One turn sends every row of this set to another row. A few are shown first. Where does it send the rows asked after them?
z391:  -4  11   0 -11  17  -8 -46  18  16 -20  20 -33  -1 -17
z856: -17  27   1  29   8 -16 -17   6 -13  -1 -11 -15  -8  -6
z530:   2  22  -3  13   5   3 -53  31  14 -17  15 -25 -10  -3
z694:   5  20 -18  -1  16  -4 -23  -7  36  -5   7 -15  11 -26
z207:  -4  23   3   7  14 -27 -11  -4 -17   6   0 -18  -2  -4
z334: -11  19  14   7 -11 -14 -24  17  29 -13  -6 -30   3 -23
z234:   3  31 -16  16   6  17 -13   8  10  11  -5  -2   8   9
z848:  12  14  13 -21  20   3 -26  20  -3 -19 -27 -14   5  -7
z631:  23  32  -3  11  -8   2 -38  -1  18 -11 -19   1  11 -18
z881:  -9  12  -4   1  27   2 -21  37  23 -12  -1 -31 -13  -5
z824:  20  23  -3 -17   6  -1 -10  -4   0  10  -2  -8  17   3
z136:   7  24  -9   2   9   4 -29 -11  24 -13 -14  -2  18 -28
z866: -16  28  -6  30  -3  10 -21  22  27  -5  -8 -16  -1  -6
z445:  -8   8   7 -16  28  -2 -22  24  15 -23 -15 -27   1 -17
z126:  25  22   5  -8  14   8 -26  29  -6  -6 -18  -9  -6  11
z463:  -7  23  11  10   6 -33 -16   4 -11   1   0 -25  -6 -11
z977:  30  33  -6  15 -12  -6 -38  10  28  -1   1 -10  -2 -10
z327:  12  22  -6   4  18   8 -24  40  11  -2  -2 -20 -17  13
z541: -14  25  10  23   2 -27 -19   9  -9  -4  -7 -23  -9 -10
z209:  10  29  -7  14   6  17 -53  22  -2 -15   0  -7  -3   6
z837: -11  27  -4  18  16 -16 -11  -2 -18   5  -6 -12  -3  -1
z677:  10  16  16 -22  -5 -21 -18   2  13  -3  -3 -26  13 -18
z699:  18  27 -16   6   3 -10 -29   7  37   2  17 -20  -2 -14
z137:  11  21  -5  -8  18  18 -46   4 -12 -16  -4  -2  13  -1
z187:   2  10  -2 -23  25   2 -42   1  -1 -19   7 -18  13 -14

z187 moves to -> z209
z126 moves to -> z881
Where do these go?
z541 moves to -> z207
z234 moves to -> z334
z977 moves to -> z694

